In the data rows, the value 128 means zero.
Some points:
[153  74  93 190 145 117 117 128  68  81  94 170 127 142 120 145 201  94
  84  74 162 143 140 122 144  60 150  97 151 117  99 125 134 104 183 105
 168 123 114  99 105  93 116 177  46 159  96 177  87 146 167 126]
[185 141 152 132 158  56 133  98 119  71 151 148 144 151 114 212 131  94
 142 148 223 122 178 152  57 157 148 170  48 101 144 118 121 198 128  99
 123 116 132 108 146 135 164 129  99 145 151  98 137 116  96 105]
[155 105  76 139 204 191 100 163  93 104  99 133 106 139 120 137 122 156
 143  43 133 129 105 136 133 174 138 170 102  84 135  40 120  79 155  72
 128 103  58 195 135 134 106 106  88 140  99 148 167 153  90 123]
[116 172 165 131 111  76 171 100 128 151  64 188 112 164  84  99  90 191
  84 150 141 128 113 133  49  78 141  96 130 126 147  20 117 136  93 129
 150 173 143 165 151 128 172 171 151  94 107 189 145 176 100 115]
[189  96 114 111 145 130  73 134 160 119  77 181 130  91 118 142  84 121
 155 113  94  84 216 161  95 105 131 163 121 109 179  84  43  86 102 169
  62 109 129  94  92 133 181 120 162 108 125 119 150  99  95 139]
[107 166  28 120 115 155 147 178  82 108 123 112 143 190 132  96 128 154
   9 129 118 172 131 120 145 144 131 114 105 213 101 177 154  94 142 115
 138 141 120 196  12  96 179 140 148 188  81 113  63 129 114 174]
[135  47 103 177 182 147  55  79 210  88 255  76 125 106  63 172   4 165
  81  85 123  60 101 139 161 164 140 161 137  61 172 150 126  99 167 133
 133 175  97 196  92 112 198  93 129 181 204 139  37 128  67 109]
[191 145 142 137 147 142  68 186  89 178 180 135 198 132 111 107 135  34
 169 253 112 134 154 122 109 148 178 121 148  86  99  83  38 155 113 104
 188 147 168 104  96 111  75 170 148  78  30 160 158  69 184 166]
[161 121 112 145 125 175 159 139 189  98 149 199 156  87 144  29   8 219
  96 148 150 180 132 165 131 118 102  82  71 175 138 160 176 146 127  69
  91 156 153 150 170 142 109 123 127  42 141 179  83 111 135 138]
[113 150 177 134 146 130 103 153 127 155 107 128  88 102 153 141 211 102
 237  98 167 135 118 122 138  76 149 135  25 138 148 101 131  55 101 144
  71 145 114 127 130  97 190 134  87 105 187 137  99  83 119 122]
[105 141 185  84  58 114 165 138 167  73 101 187  83 186 177 127 170 177
 219 155  88 106 133 149 139 163 160 104 141 122 142 163  40 172 107 175
 171  92 139 196 146 112 151 161  97 100 165  92 114  42 136  96]
[144 176  94 135  87  92 117 117 101 126 134 154 160 112 153 152 116 117
 116  83 159 159  60 128 123   9 112 175 160 162 159 140 157 130 133 137
 103 115  80 121 117 143 134 134 160 109 158  97 165  78 134 100]
[118 176 134 160 148 153 166 174 111  72 130 174 147 229 138 102 165 116
 236  55  71  11 100 130  43 167  83 191 105 113 189 165 177 143 175  87
  39  94 132 127 117 128 135  73 255  78 154  39 110 152 187  98]
[175 161 131 112 112 165 156 164 131 198  75 129 121  74 135 112  98 207
  61 113 229 160 157  80 198 167 160 126 107  80  41  98 111 138 146 168
 107 108 183  83 124 160 112 130  82 150 106 177 146 101 113 165]
[162 116 109 116 110  88  93  85 149 153 143 180 133 172  58 110 176  87
 103  94 179 143 138  76 110 131 116  78  92 104 149 162 101  95 144 119
 132 161 147 105  98 109 157 120 131 159 125 102 157 118 121 168]
[139 135  93 187 170  89 148 160 165 165 119 137  16 121  73 167  88 171
  61  45 160 171 147  88 126  21 137  81 211 154 110  89 142 148 115 155
 101 215 139 149 165 124 110 117 133 160  80 211 106 102  94 150]
[199 180 179  98 115  69 135  93 103 164 124 139 162 156 163 118 147 106
 194  92 121 128  86 106 147 142 218 122  90 161 141 116 131 200  29  89
  47  88  91 142 179 133 149 120 159  95 120  66  96 144 160 124]
[110 153  73 185  82  57 103  87 101 124 180 117 170  80 161  29 154  91
 185 137   7 176 104 135  92 100  58 123  80  80 176 122 119 133  19 118
 134 123  78 158 142 114  92  59  63  72 119 148 107 154 153 166]
[119 167 156 176 112 127 166 139 140  70 131 139  72 137  94 189  96 190
  36  76  86  99 154 125  88 163  84 144 175 181  62  80  73 192 173  68
 138  79 125 108 153 114  66  96  88 132 166 255  79 155  64 142]
[179 142 170  65  74 149  64 173 144 231 129 178 145 156 167  91 147 131
 195 162  68  76 118 128  74 149 127 109 200 136 205 129 131 169 119 122
 187 171 177 157  38 145 149 100 184 185  92  79 155 133 186  52]
[ 97 126 180  90 174 119  54  69  91 185  90 137 164 107  53 181 114 120
  30 101 113 116 132 148  74 210  99 166 134  55 130 181  98 106 129 125
 102 157 151  51 154 140 170 123 206 130 126  98 157  90 133  47]
[ 69 104 152 140  92 129 106  68 102 170 152 163 105 124 149 140 123 104
 167 124 175  86 144 159 183 126 107 113  83 199 190  77  96  92 173 166
  88 105 121  65 151 104 170 138 194 120 107  83 124 129 112 151]
[159  63 167 114 140 111 147 113  77 114 108  26 141  78 111 111 156 109
 154 179 125 148 132  79 186 110  90 166  29 150 144 108  86 155 123 115
 148 155 140 143 101  97 107 128 115 138  73 102  80 119 149 119]
[131 181 107  84 177 128 164 162 114 123 147 133 167 241  86 101 184 175
  57 154  89 134 166 199 130 168  41 136 170 113 155 184 176 122 180 161
 118 164 109 149  94 109 186  68 162 111 155  53 148 189 135 122]
[ 39  36  82 117  78 188 157 195  83  69 178  84 150 106  84 125 166  92
 222 102  91 129 125 179 138 121 134  76 177 108 128 139 199 144 171 124
 149  37 133 165 185 194  96 141  95  99 120  54 100  87 134  76]
[ 92 128 109 154  86 157 132 207 154 128  88 142 131  68 137 116 157 126
  79  85  92 188 117 162 235 107 139  80 200  92 161 106 168 122 123 125
 220 126 134 104  77  90 138 173 150 106 110 184 157 147 143 184]
[112 179 130 115  90  41  95  13 163 182 119 132 178 168 116  66 156 110
 161 255 107 178  65 255  89 189 138  69 153 126 123 137 156 135 104 110
 119 178 123  80 101  88  89  99 203 128 153 159 147 124 197 160]
[ 33  96 148 144 147  37 117 119 132  26 137 152  85   2 115 146 124  88
 181  57 132 211 119  87 166 113 112 213 170  69 114  87 161 174  63  30
  94  65 125  89 234 173  81  88  44  91 184 201  78 105 116 138]
[ 95 128  97 169 167  84 187 148 154 166 142  76 104 139  62 101 145 156
 106 160  65 110 119 210 127 121  75  70 114 121 111  51 159 171 140  77
 145 128 143 104 128 209 117 125 113  91 100  91 168 150 155 117]
[119  75  81 182 133 216 140 148 127  76 165 125  84 177 106 164 189 145
 148 110  66 146  96  52 136 109 195 156 218 104 113 155  93  97 130 137
  75 111 106 150 124 149  74 183  48 223 109 105 175 110  60 114]
[162 114 184 195 115 145  98 137  99 126  62  82 110 167 121 177 115 141
 114 160 132  75 117 148 109  98  96 135 176 165  82  85 102  93 143 179
 107 157 112  84 169 161 109 193 135  89 145 156 142 165 122 121]
[107  74 155 121  73 172  13 197 139 212  94 155 123  83 163 110 133   0
 179 204  39  51 126 122 126 124  81  67  80 162 120 181  65 203  50 142
 221 100 125  90 127 107  40 165 121 147 114 122 167 147 193 124]
[129  88 173 144 122 149 159  66 123 132 110  70 126  89 160 135 103  98
 227 151 146 122  92 101 179  52 179 157  15 150 172 195 250 178 118 156
 142 102 125 176 120 151 138  77 110 154 185  40 198 160  97 206]
[136 110 102  91 193 201 165 155 122  15 178 140 136 131 164 113 196 120
 135  67 109 109 116 197 147  84 145 115 216 154  96 115 122 123 164  80
 117 190 176 135 139 159  71 177  94 152 169 148 149 124 127 162]
[119 133 181 110 108 184 142  83 126 137 135 115 116 148 135 182 103  89
 151  95 173  96 178  94 130 126 146 221 154 142  93 156 104 128 133 245
 152 134  76 109 103 155 194 127 101 143 113 117 128  52 144 108]
[114 108 153 185 147 113 144  92 135 174 158   0 156  92 201  74 159 129
 176 122 170 132 156  79 157 174 144 109  89 157 152  99 146 151 120 139
 184  84 126 137 138  71  88 136  94 163 213 148 166 176 132 143]
[112 156  83 113 185 187 122  63 174 126  76  72 122 110  93 155 108  87
  72 171 155 139 148  78 129 155 132  99 142 130 103 131 167 138 116 114
 122  96 135 152 134  74 190 150 149 165  39 158 152 155  89 133]
[ 85 181 156  95 131  83 161 101 127 150 117  78 119  78 170 158  41 166
  89 130 164 181 180  73 190 161 123 116  97  98 121 105 150  65 126 156
 134 142 112 178  98 108  79 178 115 223 156 124  82 146  99 252]
[138  84 122 135 110 124 149 128 172 116 140 211 100 108 106 169  79 200
  80 174 132 144 117  92  61 185  99 150  92 171  64 174 170 106 174 166
 117 176  93 154 147 115 143 118 166 119 106  72 181 168 200 129]
[ 75 115 110 142 103 109 128 103  92   4 217 184 131 213 120 155  95 143
  55 118 127 125 100 166  84 184 115 156 132  93 106 103 164 107 162 108
 159 147 188  92  88 157 138  80 167  54 172  68 155  59 133  47]
[185 101  83  71 219 174 252  98  81 166  87 117 156 122 172 161 109 151
 151 145 173 157 140 102 159 127 171 109  94 138 149 239 110 157 116 116
 102 117 115 149 175 144 123 161  93 105 118 215 118 179 151 142]
[142 180 160  93 128  57 177 141 168  67  69 187 128 170 166 106  49  96
  64 119 132 120 148 179 104 108 140 175 154 158  89 173 108 122 166 166
 100 149 185 157 244 107 123  96 222  95 159 146 193 180 101  37]
[164 163 167  80  94 117  81 145 162 187 127  25 115  96 207 174 171  73
  87 145 212 148  81 135  36 113 160 193  93  69 135 108 119  91 126 119
 117 117 118 100 184  76 125 106 134 108 118  92  94 101 101 199]
[123 190  79  96 149 225 136 119 113 184 148 151 138  97  99  69 113 200
 117 153 127  76 109 125 232  86 140  29 250 125 120 148 136  87 117 245
 174 123 149 110  15 117  56 154 110 147 143  99 107 212 147  28]
[103 114 105  99 130  74 151 124 122 167 185 110 144 148 106 159 192 157
  26 209 118 108 191  92 117  94 125 135 168 194 128 126 133 102 139  84
  93 118 117 161 127 175 110 154  99 129  99 209  96 116 100 100]
[ 85 101 112 126  73 182 110 183  96 114 170  81 106  99 186  75 123 137
 193 137  86 180  88  98 171  99 118 102  88 138  98 160  98  44 119  91
 190  68 113  40 120 153 149  96  88 173  90  67  99 103 139 181]
[137 123 153  77 108  87  88 150 190 172  42  96 145 130 151 117 143  98
 189 103 176  90 131  66 118 238 111 140 129 130  83 169 137 130 121 162
 117 137 149 112 132 170 168 111 133 132 131 177  92 134  94  97]
These points spread out most along one direction. Take the direction at right angles to it along which they spread out most. Go by this last direction. How far along it is each point below, from 0 to 99? The average is 50, and the first point in the table lies past the average. One standard deviation of the points above along it is 16.
[135  47 103 177 182 147  55  79 210  88 255  76 125 106  63 172   4 165
  81  85 123  60 101 139 161 164 140 161 137  61 172 150 126  99 167 133
 133 175  97 196  92 112 198  93 129 181 204 139  37 128  67 109] 42
[112 179 130 115  90  41  95  13 163 182 119 132 178 168 116  66 156 110
 161 255 107 178  65 255  89 189 138  69 153 126 123 137 156 135 104 110
 119 178 123  80 101  88  89  99 203 128 153 159 147 124 197 160] 34
[161 121 112 145 125 175 159 139 189  98 149 199 156  87 144  29   8 219
  96 148 150 180 132 165 131 118 102  82  71 175 138 160 176 146 127  69
  91 156 153 150 170 142 109 123 127  42 141 179  83 111 135 138] 45
[ 75 115 110 142 103 109 128 103  92   4 217 184 131 213 120 155  95 143
  55 118 127 125 100 166  84 184 115 156 132  93 106 103 164 107 162 108
 159 147 188  92  88 157 138  80 167  54 172  68 155  59 133  47] 18
[103 114 105  99 130  74 151 124 122 167 185 110 144 148 106 159 192 157
  26 209 118 108 191  92 117  94 125 135 168 194 128 126 133 102 139  84
  93 118 117 161 127 175 110 154  99 129  99 209  96 116 100 100] 47
[110 153  73 185  82  57 103  87 101 124 180 117 170  80 161  29 154  91
 185 137   7 176 104 135  92 100  58 123  80  80 176 122 119 133  19 118
 134 123  78 158 142 114  92  59  63  72 119 148 107 154 153 166] 67
[162 114 184 195 115 145  98 137  99 126  62  82 110 167 121 177 115 141
 114 160 132  75 117 148 109  98  96 135 176 165  82  85 102  93 143 179
 107 157 112  84 169 161 109 193 135  89 145 156 142 165 122 121] 44
[ 39  36  82 117  78 188 157 195  83  69 178  84 150 106  84 125 166  92
 222 102  91 129 125 179 138 121 134  76 177 108 128 139 199 144 171 124
 149  37 133 165 185 194  96 141  95  99 120  54 100  87 134  76] 62
[185 141 152 132 158  56 133  98 119  71 151 148 144 151 114 212 131  94
 142 148 223 122 178 152  57 157 148 170  48 101 144 118 121 198 128  99
 123 116 132 108 146 135 164 129  99 145 151  98 137 116  96 105] 43
[144 176  94 135  87  92 117 117 101 126 134 154 160 112 153 152 116 117
 116  83 159 159  60 128 123   9 112 175 160 162 159 140 157 130 133 137
 103 115  80 121 117 143 134 134 160 109 158  97 165  78 134 100] 46
[ 95 128  97 169 167  84 187 148 154 166 142  76 104 139  62 101 145 156
 106 160  65 110 119 210 127 121  75  70 114 121 111  51 159 171 140  77
 145 128 143 104 128 209 117 125 113  91 100  91 168 150 155 117] 44
[175 161 131 112 112 165 156 164 131 198  75 129 121  74 135 112  98 207
  61 113 229 160 157  80 198 167 160 126 107  80  41  98 111 138 146 168
 107 108 183  83 124 160 112 130  82 150 106 177 146 101 113 165] 62
[164 163 167  80  94 117  81 145 162 187 127  25 115  96 207 174 171  73
  87 145 212 148  81 135  36 113 160 193  93  69 135 108 119  91 126 119
 117 117 118 100 184  76 125 106 134 108 118  92  94 101 101 199] 60
